tabi: [129  90  97  64 140 146 149 124  87 138 104 152 104  98 110 145 118 117
 114 130 109 179 101 123 126 107  76  57 118  96  77 150 170 101 106]
vul: [129  83  97  55 138 150 148 123  92 137  97 148 106  92 115 144 116 119
 117 133 105 187  99 126 115 101  73  59 122  96  76 143 173 100 102]
tekap: [129  90  97  64 140 146 149 124  87 138 104 152 104  98 110 145 118 122
  83 130 136 179 101 123 126 107  76  57 118  96  77 102 170 101 106]
Saka: [129  85  99  53 137 148 152 120  95 141  99 151 107  87 113 143 122 118
 114 136 106 194 102 130 114 103  73  58 120 103  78 136 171  96 103]
Kuv: [ 99 186 157 189 141  82 138 137 134 128 169 153 164 146 125 138 175 149
  97 132 145 116 149 130 143 165 172 176 114 166 181  89 100 113 145]
benep: [156 101 117 119 114 157 103 122 115 118 108  89 109 141 136 109 138 112
 165 119 130  90 128 121 132 111 120 129 143 106 108 168 136 164 127]
lat: [ 99 186 157 189 141  82 138 137 158 128 170 153 164 146 125 138 175 149
  97 132 145 116 149 130 143 165 172 176 114 166 181  89  89 113 145]
diff benep: [156 101 117 119 114 157 103 122 115 118 108  89 109 141 136 109 138 112
 165 119 130  90 128 121 132 111 120 129 143 106 109 168 136 164 127] : 30, [108]
tags:
[147] -> K_202
[81] -> K_118
[148] -> K_638
[166] -> K_574
[83] -> K_631
[146] -> K_374
[82] -> K_935
join lat 5:  : K_935
q: [ 99 186 157 189 141  82 138 137 134 128 169 153 164 146 125 138 175 149
  97 132 145 116 149 130 143 165 172 176 114 166 181  89 100 113 145] : Kuv
q: [129  85  99  53 137 148 152 120  95 141  99 151 107  87 113 143 122 118
 114 136 106 194 102 130 114 103  73  58 120 103  78 136 171  96 103] : Saka
present: [ 98 104 152] : no

sirit: [120 127 137 128 146 176 130 145 134 147 127 132 132 145 138 128 129 135]
Voz: [129 139 149 128 138 151 128 173 137 143 125 129 132 167 133 130 131 140]
gat: [130 133 170 130 159 141 132 148 134 141 126 127 146 129 127 126 135 136]
siz: [129 133 136 129 142 149 133 161 130 134 123 142 132 142 134 133 131 129]
laba: [125 133 142 133 129 140 134 157 129 139 128 144 144 151 130 128 132 129]
Gogu: [129 126 160 130 162 154 129 179 133 140 123 133 129 136 130 128 131 128]
mebeb: [132 129 166 133 139 149 130 159 133 139 125 133 138 139 130 139 132 128]
Kozo: [120 142 137 132 138 170 135 132 138 147 127 140 145 142 129 131 136 130]
Lapin: [119 137 129 127 142 207 134 134 129 148 130 143 159 178 136 128 141 139]
Zol: [127 135 139 132 138 166 132 150 129 132 131 133 132 177 142 130 132 131]
present: [127 126] : yes
key -> tag
[130] -> K_652
[127] -> K_587
[136] -> K_773
[142] -> K_318
[159] -> K_472
[131] -> K_272
join mebeb 14:  : K_652

norut: [ 70 101 188  88 199  71  86]
lidog: [ 74 104 196 130 191  57  59]
nari: [ 74 104 196 130 191  57  79]
sed: [ 76  78 174  72 154  85  58]
tifiv: [ 59  91 206  87 160  64  68]
zur: [ 59  91 206  81 160  64  68]
mivu: [ 70 101 188  88 189  71  86]
diff norut: [ 70 101 188  88 199  70  86] : 5, [71]
key -> tag
[90] -> K_998
[91] -> K_357
[104] -> K_845
[105] -> K_565
[57] -> K_953
join lidog 1:  : K_845
diff tifiv: [ 59  91 206  87 160  63  68] : 5, [64]
diff mivu: [ 70 101 188  89 189  71  86] : 3, [88]

paz: [122 116 121 135 142 120 120 118 138 115 122 130 129 126 117 119 107 123
 115 120 118 126]
sapok: [121 137 127 186 160 136 149 189  88 104 138 110 128 152 117 110 155 160
 126 158  85 128]
Lezi: [134 109 125 117 122 174 105 119 115 137 119 130 192 121 145 119  67 110
  94 121 119 127]
soke: [123 141 130 168 147 127 149 173 112 112 131 163 122 146 120 119 164 147
 136 154 104 128]
nurir: [114 114 112 200 131 131 128 173 126  84 111 120 133 147  99  91 111 154
  98 152  64 126]
tago: [136 133 136 137 120 178 130 162  96 140 139 115 196 134 151 125 122 140
 121 138 111 127]
kiza: [135 139 136 171 139 186 150 203  75 132 157 104 185 152 148 113 136 161
 119 160  84 127]
supon: [118 132 123 183 166 120 145 174 115  97 142 115 129 147 108 108 149 149
 121 150  87 128]
nifur: [117 100 107 191 183 152 111 159 114  83 102 127 163 138 104  87  69 137
  76 145  59 125]
dul: [132 118 127 140 132 171 120 148 109 129 120 126 188 133 141 115  92 127
 102 135 103 127]
duver: [124 118 119 152 149 131 123 137 130 109 123 126 130 130 115 113 110 131
 109 133 109 127]
q: [117 100 107 191 183 152 111 159 114  83 102 127 163 138 104  87  69 137
  76 145  59 125] : nifur
diff sapok: [121 137 127 186 160 135 149 189  88 104 138 110 128 152 117 110 155 160
 126 158  85 128] : 5, [136]
Table of tags by key:
[163] -> K_296
[118] -> K_406
[96] -> K_761
[178] -> K_850
[162] -> K_369
[119] -> K_729
join tago 7:  : K_369
q: [132 118 127 140 132 171 120 148 109 129 120 126 188 133 141 115  92 127
 102 135 103 127] : dul
present: [135 103 126] : no
present: [139 115 196] : yes
diff dul: [132 118 127 140 132 171 120 148 109 129 120 126 188 133 141 115  93 127
 102 135 103 127] : 16, [92]

zoko: [152 127 108  76 124  53 112  71  99 131 101  70]
nune: [113 137  98  59  96  52 124 108 114 141  98 108]
Lig: [150 116 116 116 140  85 121  85 114 139 114  86]
banu: [150 116 116 116 140  85 121  85 114 139 146 152]
lemif: [113  97 140 127 111 145 120 137 126  89 135 131]
Nebo: [106 116 124 172 128 202 148 191 151 142 147 188]
kat: [ 82 107  87  64  63 101 137 153 132  94 125 138]
nef: [ 96 111 115 122 120 119 117 125 123 114 115 132]
key -> tag
[113] -> K_786
[81] -> K_78
[141] -> K_978
[96] -> K_625
[82] -> K_333
[112] -> K_948
join nune 0:  : K_786
diff Lig: [150 116 116 116 139  85 121  85 114 139 114  86] : 4, [140]

fofod: [129 111  98 135 131]
Rusid: [129 118  98 135 131]
Vob: [128 111 123 140 147]
seso: [141 111 123 140 195]
zusa: [105 152 131 105  97]
present: [105 151] : no
diff fofod: [129 111  98 134 131] : 3, [135]

nafeb: [107 122 115  98 162 126 126 145 164 174  99 119 116 162 139 150 132 122]
supap: [ 94 184 118 124 111 144 128 105 131 120 143 161 146 145 209  92 126 125]
Tute: [107 122 115  98  96 126 126 145 164  96  99 119 116 162 139 113 173 132]
vef: [147  71  79 146 141  93 129 171 178 152 140 137 115 142 135 108  88 127]
lunuf: [125 170  87  92 138 116 121 129 153  79 133 134 111 126 150  72 127 140]
Davol: [107 122 115  98  96 126 126 145 164  96 141 119 116 162 139 150 132 122]
Funo: [ 98 130 108 134 124 163 172  87 120 139 110 145 138 153 124 181 134 195]
selog: [148 144 145 148 165 117 162 164 114 151 130 100 167 135 151 110 111 140]
common nafeb vef:  : [115]
present: [145 138 153 124 181] : yes
common vef nafeb:  : [115]

Fefu: [171  91 206  94 114]
Depom: [206  82 189  59  77]
nuda: [119 152 126 132 116]
Borez: [171  91 171  94 114]
diff Depom: [206  82 189  58  77] : 3, [59]
diff nuda: [120 152 126 132 116] : 0, [119]
Table of tags by key:
[171] -> K_100
[126] -> K_580
[206] -> K_181
[94] -> K_292
join Borez 2:  : K_100
diff Fefu: [171  91 206  94 113] : 4, [114]
present: [119 152 126] : yes
q: [119 152 126 132 116] : nuda
q: [171  91 206  94 114] : Fefu

Sir: [ 96 112 150 155 101 128 155 128  77 176 128 117 101 155 128]
Rapoz: [146 128 102  87 153 128 160 128 163  99 128 134 150 145 128]
vebor: [ 96 110  73  61 113 128 158 128 162  38 128 107 117 153 128]
kebop: [103 112 148 168 100 128 156 128  71 179 128 107 101 156 128]
zokom: [173 156 176 180 177 128 179 128 118 193 128 156 171 163 128]
ker: [164 135 125 105 153 128  97 128 164 134 129 153 147  91 129]
rim: [142 135 132 115 136 128  95 128 147 112 128 140 134  98 128]
navi: [113 130 157 141 140 127 191 128 116 113 128 116 135 202 128]
Sen: [153 124 103  97 125 128  97 128 159 108 128 135 127  93 128]
fivu: [113 130 157 141 140 128 191 128 116 113 128 116 135 202 128]
Luti: [ 89 108  94  75 107 128 136 128 153  67 128 118 107 139 128]
diff Sen: [153 124 103  97 124 128  97 128 159 108 128 135 127  93 128] : 4, [125]
diff fivu: [113 130 158 141 140 128 191 128 116 113 128 116 135 202 128] : 2, [157]
Table of tags by key:
[202] -> K_23
[118] -> K_732
[116] -> K_760
join navi 11:  : K_760
q: [146 128 102  87 153 128 160 128 163  99 128 134 150 145 128] : Rapoz
present: [ 98 125 128  97] : no
present: [132 135 142] : no
q: [ 96 112 150 155 101 128 155 128  77 176 128 117 101 155 128] : Sir

kal: [113 169 169 153 102 154 140]
daf: [134  89 145 163 123 132 135]
ruz: [141 129  99 106 102 109 141]
Dovir: [125  77  83 101 145  93  83]
zet: [133 123 144 149 167  80 122]
gipu: [136 142 141 107 110 129 140]
Dit: [113 149  69  95 111  79 131]
Beb: [170 215  54  79 156  94 169]
common kal Beb:  : [169]
common Dit Beb:  : [79]
Table of tags by key:
[164] -> K_71
[156] -> K_808
[163] -> K_637
[146] -> K_865
[123] -> K_48
[122] -> K_117
[111] -> K_725
[124] -> K_119
[110] -> K_529
[145] -> K_223
join daf 4:  : K_48
common kal ruz:  : [102]

bugi: [143 115 107 154 165  66 128 110 148 131 116 141 138  69 191 135]
rugal: [167  57 103 153 164 144 108  97 181 110 104 135 125 112 143 176]
borut: [147  75  97 132 180 123 121 101 171 124  87 158 146 102 148 146]
tumav: [122  87  62 112 142  83 131 128 150 146 107 157 122  68 149 129]
fevi: [143  57  81 120 122 144 124 100 157 116 100 153 108 106 140 172]
present: [121 123] : no
diff tumav: [122  87  62 112 142  83 131 128 150 146 107 157 122  67 149 129] : 13, [68]
present: [ 87 158] : yes
diff borut: [146  75  97 132 180 123 121 101 171 124  87 158 146 102 148 146] : 0, [147]
diff borut: [147  75  97 132 180 124 121 101 171 124  87 158 146 102 148 146] : 5, [123]

bup: [120 156 121 137 120  94]
Zaki: [115  64 141 130  92 121]
bazu: [121  64 141 130  92 121]
Dazi: [135 130 101 107 147 154]
Sapu: [121 211 125 127 132 130]
present: [130 101 107] : yes
Table of tags by key:
[210] -> K_125
[130] -> K_110
[212] -> K_468
[127] -> K_884
[211] -> K_877
[64] -> K_50
[131] -> K_19
[63] -> K_404
join Sapu 1:  : K_877

Tilos: [119 162 101 117 160  62]
sugim: [ 43 208  47 169 135 151]
peva: [114  95  98 196 201 159]
lunun: [101 165  59 152 131 192]
Vipu: [100 159 146 147 130 148]
sig: [ 69 193  95 151 156 152]
giz: [117 191 110 170 150 141]
zigi: [ 84 167 130 165  43 159]
zik: [ 70 193 129 137 159 200]
Bikek: [112 199  68 148 118  94]
vuze: [ 70 193 150 134 130 200]
common sig sugim:  : [151]
common Vipu vuze:  : [130]
common sig peva:  : [95]
present: [101 165  59] : yes
present: [162 119] : no

molik: [133 153 147 123 125 122 105 127 172 160 193  78 126 136 183]
vave: [132 155 139 132 127 136 165 126 165 156 179  89 130 200 127]
Bazok: [130 157 117 124 123 133 170 130  85 197 130 112 126 115  53]
q: [132 155 139 132 127 136 165 126 165 156 179  89 130 200 127] : vave
Table of tags by key:
[137] -> K_308
[160] -> K_734
[200] -> K_932
[199] -> K_392
[115] -> K_572
[114] -> K_780
[135] -> K_255
[136] -> K_423
join molik 13:  : K_423
q: [133 153 147 123 125 122 105 127 172 160 193  78 126 136 183] : molik
diff Bazok: [130 157 116 124 123 133 170 130  85 197 130 112 126 115  53] : 2, [117]
diff vave: [132 155 139 132 127 136 165 126 165 156 179  90 130 200 127] : 11, [89]

Pegi: [109 190 117 164 115 159 151 146 114  48 112 156 125 105 153  84  96  72
 121 126 115 161 123 102 102 107 128]
logip: [126 159 187 103 130 124 128  57 130 160 102  70  97 162  86 121 150 152
  91  99 135 150 141 168 117 121 126]
vusag: [126 159 187 103 115 124 128  57 130 160 102  70  97 162 146 115 145 117
 118 164 142 121 115  57 131 152 133]
Rok: [169 189 160 114 115 117 119  54  98 160 128 102 112 182 133 107 154 127
  85 150 134 138 121  58 101 170 131]
Vimek: [101 129 124 135 100 147 133 109  88 132 167 170 166 143 128 157 130 122
  60 105 115 181 152 130 112 131 122]
Table of tags by key:
[164] -> K_213
[128] -> K_331
[127] -> K_958
[119] -> K_229
join vusag 6:  : K_331
q: [101 129 124 135 100 147 133 109  88 132 167 170 166 143 128 157 130 122
  60 105 115 181 152 130 112 131 122] : Vimek
q: [109 190 117 164 115 159 151 146 114  48 112 156 125 105 153  84  96  72
 121 126 115 161 123 102 102 107 128] : Pegi
q: [126 159 187 103 115 124 128  57 130 160 102  70  97 162 146 115 145 117
 118 164 142 121 115  57 131 152 133] : vusag
diff vusag: [126 159 187 103 115 124 128  57 130 160 102  70  97 162 146 115 145 117
 118 164 142 121 114  57 131 152 133] : 22, [115]
q: [169 189 160 114 115 117 119  54  98 160 128 102 112 182 133 107 154 127
  85 150 134 138 121  58 101 170 131] : Rok

